In the rows, 128 means zero.
One turn sends every row of this set to another row. A few are shown first. Where does it send the rows asked after them?
Z_296: [129 137 146 187 145 126 117  97 145 110 157 138 108 105 140  98 152]
Z_122: [139 107 141 152 121 134 105 118 136 103 163  93 133 107 119 129 159]
Z_358: [136 125 150 151 118 133 125 110 121 148 159 144 120 113 138 137 119]
Z_890: [126 103 116 186 103 130 113 119 161 130 149 124 118 119 118  88 135]
Z_752: [139 104 139 151 121 134 103 108 140 102 168  94 137 111 120 131 159]
Z_614: [141 124 157 151 119 133 119 107 128 149 156 144 122 115 134 141 119]
Z_647: [137 103 140 154 122 137 106 111 135 102 171  96 135 104 121 127 156]
Z_831: [140 126 155 151 115 132 117 107 125 151 159 143 128 112 137 140 121]
Z_172: [135 125 148 147 121 130 122 107 126 149 160 145 124 114 135 140 119]
Z_856: [132 139 136 170 117 126 115 124 165 137 127 134 117 135 105 126 125]
Z_523: [137 126 158 146 124 127 117 106 121 147 157 140 123 116 137 140 120]
Z_407: [124 129 148 190 146 117 109  98 141 112 158 133 105 105 140  97 150]
Z_42: [127 129 146 192 149 123 114 101 143 111 157 137 111 102 140  96 146]
Z_351: [136 103 143 154 126 137 104 114 138 107 165  91 134 105 116 132 159]
Z_219: [129 130 146 191 150 127 116 102 146 114 159 134 108 102 143  96 150]
Z_11: [120 104 128 165 127 115 100 125 150 141 138  96 130 140 120 129 130]
Z_575: [138 123 151 149 117 131 122 109 127 153 158 143 125 108 138 136 119]
Z_816: [124 125 150 191 149 119 112  99 145 112 153 132 108 105 142  97 149]
Z_764: [124 129 146 188 150 119 114  98 145 112 156 136 104 105 139  96 151]
Z_182: [119 100 127 169 128 115  97 125 148 138 139  97 134 137 124 125 123]
Z_854: [126 101 113 183 108 133 113 122 161 125 144 125 121 119 122  88 134]
Z_818: [134 135 134 173 116 126 113 116 167 138 132 138 115 136 105 121 122]
Z_832: [142 108 140 152 122 139 103 110 137 100 166  95 139 112 115 130 155]
Z_286: [127  99 113 185 115 129 115 120 157 127 146 121 118 120 120  89 131]
Z_152: [142 108 142 151 124 137 105 112 142 101 162  94 139 108 117 132 155]
Z_661: [118 103 127 165 126 118  96 127 152 138 137 100 134 137 126 126 125]
Z_364: [127 137 136 171 118 127 109 118 168 138 127 137 117 132 107 124 125]

Z_219 turns into Z_351
Z_42 turns into Z_122
Z_182 turns into Z_856
Now find these:
Z_11 turns into Z_818
Z_364 turns into Z_854
Z_296 turns into Z_647
Z_752 turns into Z_172

One turn sends every row of this set to another row. A few are shown first. Where does it send the rows asked after them?
Z_196: [131 132 122 145 113 136 128 132 113 123 137 138 129 144 101 159 141 140
 143 146 132 119 131 136 131 112 175 138 108 121 148 114]
Z_560: [113 129 115 159  92 127 143 126  98  91 135 125 113 133 119 118 120 115
 154 124 137 124 127 118 111 112 142 130 131 123 146 128]
Z_944: [103 127 132 134 129 136 121 129 125 115 112 126 131 128 130 158 115 124
 116 102 129 134 135 130 137 121 123 120 158 136 142 146]
Z_811: [115 162 143 156 109 121 125 107 136 105 120 166 130 142 122 126 115 142
 133 124 142  94 129 119 123 133 136 132 106 119 124 133]
Z_249: [116 152 119 129 105 129 102 109 133 114 118 134 113 111 147 142 108 128
 121 121 139 115 119 141 120 144 116 107 122 103 129 120]
Z_98: [117 133 133 154  97 139 130 107 118 140 126 132  96 135 106 158 119 137
 135 120 119  99 137 139 100 125 123 127 113 127 146 130]
Z_801: [131 141 136 134 136 124 126 144 139 104 122 128 115 137 136 104 144 138
 129 132 135 122 146 127 146 134 155 155 143 125 139 111]
Z_615: [114 141 113 149 116 126 138 123 147 111 117 117 128 155 114 132 130 130
 128 109 126 125 106 129 107 128 131 149 136 166 102 139]
Z_49: [123 150 129 116 145 143 145 108 111 124 110 149  93 121 129 146 135 127
 127 145 128 129 111 113 130 126 132 135 103 123 142 127]
Z_54: [128 137 110 151 108 142 127 132 120 117  85  98 113 121 123 148 114 138
 141 149 134 138 113 152 113 111 120 142 116 131 137 119]
Z_899: [125 118 135 107  97 108 135 125 127 107 124 121 111 125 122 142 123 152
 121 139 139 121 111 119 111 116 146 123  88 118 134 113]
Z_479: [149 132 143 143 116 112 112 134 147 110 110 109 116 138 133 130 102 112
 135 148 137 145 128 121 107 119 132 130 137 151 108 126]
Z_553: [135 133 128 127 117 114 153 129 133 104 123 134 113 124 145 136 126 142
 113 123 119 120 138 111 144 120 127 177 121 129 130 121]
Z_674: [131 126 145 164 130 120 138 146 129 144 121 121 129 132 119 111 149 130
 128 125 149 122 149 111 137 121 141 136 122 137 120 135]
Z_293: [152 131 104 162 109 162 122 121 124 118 130 137 146 136 124 134 125 133
 145 141 139 121 122 150 118 114 112 144 114 108 113 144]
Z_678: [150 144 131 136 127 134 142 126 138  98 150 138 119 159 138 138 115 132
 117 113 135 140 151 115 126 143 109 153 114 123 126 137]
Z_327: [146 126 122 150 106 118 109 110 130 119 149 122 101 115 122 120 116 116
 135 135 137 156 119 147 115 124 138 154 114 139 126 109]
Z_24: [122 156 115 116 109 123 133 129 122 115 119 136 106 144 100 141 107 110
 152 111 136 118 136 105 117 122 136 134 143 147 141 128]
Z_659: [121 139 131 147 129 117 149 120 129 142 136 144 124 109 134 114 116 131
 126 141 122 131 130 144 106 142 130 130  97 120 101 127]
Z_712: [107 120 114 137  96 131 114 132 142 112 146 122 135 143 116 139 133 140
 124 134 129 140 134 151 120 141 103 135  95 115 142 126]
Z_781: [148 107 116 104 145 141 115 128 149 117 131 131 120 137 133 117 127 131
 126 132 114 105 133 125 114 121 136 132 134 126 116 128]
Z_394: [114 127 113 133 116  99 130 101 116 108 153 116 128 146 128 110 126 129
 111 125 145 110 115 140 114 127 143 134 123 149 117 136]
Z_830: [119 155 129 119 126 134 118 116 127 129 111 122 107 163 107 138 131 141
 120 143 156 120 105 157 100 142 132 130 120 130 131 140]
Z_780: [132 125 131 145 155 150 102 111 125 128 127 135 110 132 131 127 122 125
 119 142 103 127 148 150 121 133 135 139 117 121 144 132]
Z_154: [155 140 123 146 110 146 125 135 120 137 105 114 131 119 138 125 138  99
 137 118 146 125 121 119 129 120 154 137 121 147 113 119]
Z_110: [122 126 111 121 125 106 115 138 116 109 107 142 140 138 124 145 145 137
 120 123 155 126 111 146 141 138 139 146  99 119 118 139]
Z_76: [131 126 124 122 129 141 135 125 155 137 141 131 107 128 130 164 138 137
 124 130 122 148 118 103 136 109 127 132 119 134 132 110]
Z_73: [120 139 126 120 110 150 134 156 131 124 124 152 136 151 134 147 134 121
 119 121 125 150 140 114 104 136 131 125 126 111 118 130]
Z_573: [130 117 117 155 127 149 107 116 133  81 129 115 109 129 112 134 141 160
 127 136 137 111 122 133 113 127 145 118 124 125 140 114]
Z_936: [129 135 119 163 112 120 108 125 125 105 108 134 122 134 132 149 112 130
 147 112 140 133 150 137 150 125 117 132  98 131 138 101]
Z_585: [119 127 113 139 123 162 141 127  99 111 106 128 123 172 130 133 141 125
 123 121 121 144 132 125 112 119 121 140  97 126 139 132]
Z_163: [125 124 137 145 124 137 154 134 149 114 137 133 136 107 112 124 122 130
 148 160 124 118 136 123 117 127 122 129 138 144 114 126]
Z_190: [138 156 148 142 128 156 147 117 141  98 141 128 131 130 145 146  93 123
 125 107 129 136 115 129 126 131 141 135 130 120 134 139]
Z_700: [147 132 125 152 144 126 120 118 118 128 128 125 118 134 140 149 119 144
 137 131 152 109 119 132 132 111 149  95 121 104 117 134]
Z_84: [108 149 128 145 128 132 119 110 108  99 113 116 129 144 140 129 118 123
 112 130 160 148 111 108 135 108 126 115 126 124 141 140]
Z_744: [126 145 104 150 122 123 127 128 116 114 111 119 130 134 115 128 122 147
 127 162 148 103 145 111 104 124 113 111 105 121 119 139]
Z_377: [142 154 134 119 107 120 145 109 125 121 128 129 127 150 141 148 110 130
 146 165 149 121 112 149 134 114 118 139 104 136 127 123]
Z_604: [134 119 148 151 117 124 120 116 134  94 122 132  99 163 134 142 126 138
 146 125 126 107 109 163 122 123 133 150 122 127 141 145]
Z_526: [141 137 136 131 118 136 147 133 122 128 141 117 126 142 126 147 102  96
 143 120 119 112 121 122 117 120 144 139 116 126 144 168]
Z_386: [138 149 111 135 135 145 133 127 129 131 142 107 134 145 125 140 142  94
 140 128 144 119 110 137 138 140 139 131 126 155 130 147]

Z_678 turns into Z_190
Z_944 turns into Z_24
Now find these:
Z_811 turns into Z_604
Z_830 turns into Z_54
Z_659 turns into Z_780

One turn sends every row of this set to another row. A few are shown first. Where does it send the rows asked after them?
Z_26: [122 132 145 104 139 136 120 116 147 131 161 124 110 126]
Z_828: [138 102 117 101 111 141 145 104 138 139 175 125 116 114]
Z_520: [131 126 153 110 135 135 117 125 149 137 160 119 122 130]
Z_880: [113 133 124 119 101 151 142 129 139 121 165 157 127 157]
Z_150: [137 131 122 104 142 148 152 113 130 140 137 128  92 127]
Z_165: [139 110 132 118 125 135 162 150 115 130 164 130 135 146]
Z_655: [140 145 128 131 115 145 116 112 134 138 141 109 128 125]
Z_41: [167 106 130 120 111 141 149 140 119 132 136 147 127 140]
Z_88: [145 106 111 106 138 135 162 137 126 119 152 140 117 152]
Z_763: [133 148 118 125 121 146 118 102 136 131 139 115 116 123]
Z_401: [144 124 103  95 134 146 138 127 133 126 123 138 102 120]
Z_79: [127 116  90 120 108 132 123 137 119 130 152 105 113 123]
Z_462: [129 140  91 117  97 144 126 136 130 134 154 118 118 160]
Z_493: [142 118 120 110 118 141 116 148 145 135 143 156 135 106]
Z_976: [127 123 127 122 102 150 139 137 146 126 159 154 137 165]
Z_470: [156 115 131 112 120 144 132 154 127 144 128 122 138 122]
Z_782: [130 137 147 117 126 148 152 128 116 152 152 118 113 118]
Z_130: [130 112 100 111  97 140 112 142 138 129 164 157 119 145]
Z_343: [132 112  88 119 110 133 122 137 122 129 147 105 113 126]
Z_174: [132 128 159 129 129 137 129 131 145 149 148 135 122 125]
Z_705: [137 129 137 119  99 142 156 134 101 129 156 147 120 120]
Z_92: [148 138 118 127 123 145 115 107 143 135 131 112 122 131]
Z_257: [141 120 140 119 143 137 129 120 157 141 135 143 108 134]
Z_7: [136 119 103 111 101 149 166 132 138 134 143 145 117 161]
Z_148: [119 142 128 105 114 146 142 138 110 134 146 128 117 101]
Z_524: [135 123 142 104 144 136 117 118 155 132 153 124 113 135]
Z_48: [158 115 137 117 137 147 146 132 134 154 133 118 117 136]
Z_912: [127 129 121 108 114 142 120 144 138 132 152 157 129  97]
Z_260: [121 117 103 111  93 140 114 140 132 128 169 157 118 140]
Z_847: [135 123 110 103 123 142 119 139 146 128 143 161 122 104]
Z_356: [147 121 112 107 117 143 156 119 116 118 138 159  99 130]
Z_129: [118 138 145 118 135 139 134 115 143 139 149 143 101 120]
Z_609: [148  94 117 102 114 140 142 107 143 142 171 124 120 120]
Z_211: [124 124 116 116 108 151 140 127 149 119 155 160 123 166]
Z_299: [131 139  92 118  97 143 126 137 132 135 154 118 119 160]
Z_258: [129 140  93 118  96 143 126 137 130 136 155 117 119 160]
Z_842: [134 121 117 120  92 149 166 141 131 142 152 139 131 157]
Z_86: [127 114 107 115  92 140 112 145 134 131 169 155 125 143]
Z_402: [120 123 119 108 128 137 167 134 110 118 167 138 114 138]
Z_687: [120 131 110 113  94 150 171 131 128 133 155 144 117 151]
Z_90: [132 112  92 121 108 133 122 141 120 132 150 104 117 125]
Z_101: [142  99 124 106 107 140 143 110 137 145 176 122 126 115]

Z_976 turns into Z_211
Z_130 turns into Z_260
Z_520 turns into Z_524
Now find these:
Z_609 turns into Z_828
Z_90 turns into Z_343
Z_763 turns into Z_655
Z_129 turns into Z_174
Z_88 turns into Z_402
Z_401 turns into Z_148
Z_41 turns into Z_356
Z_912 turns into Z_493
Z_7 turns into Z_687
Z_48 turns into Z_150

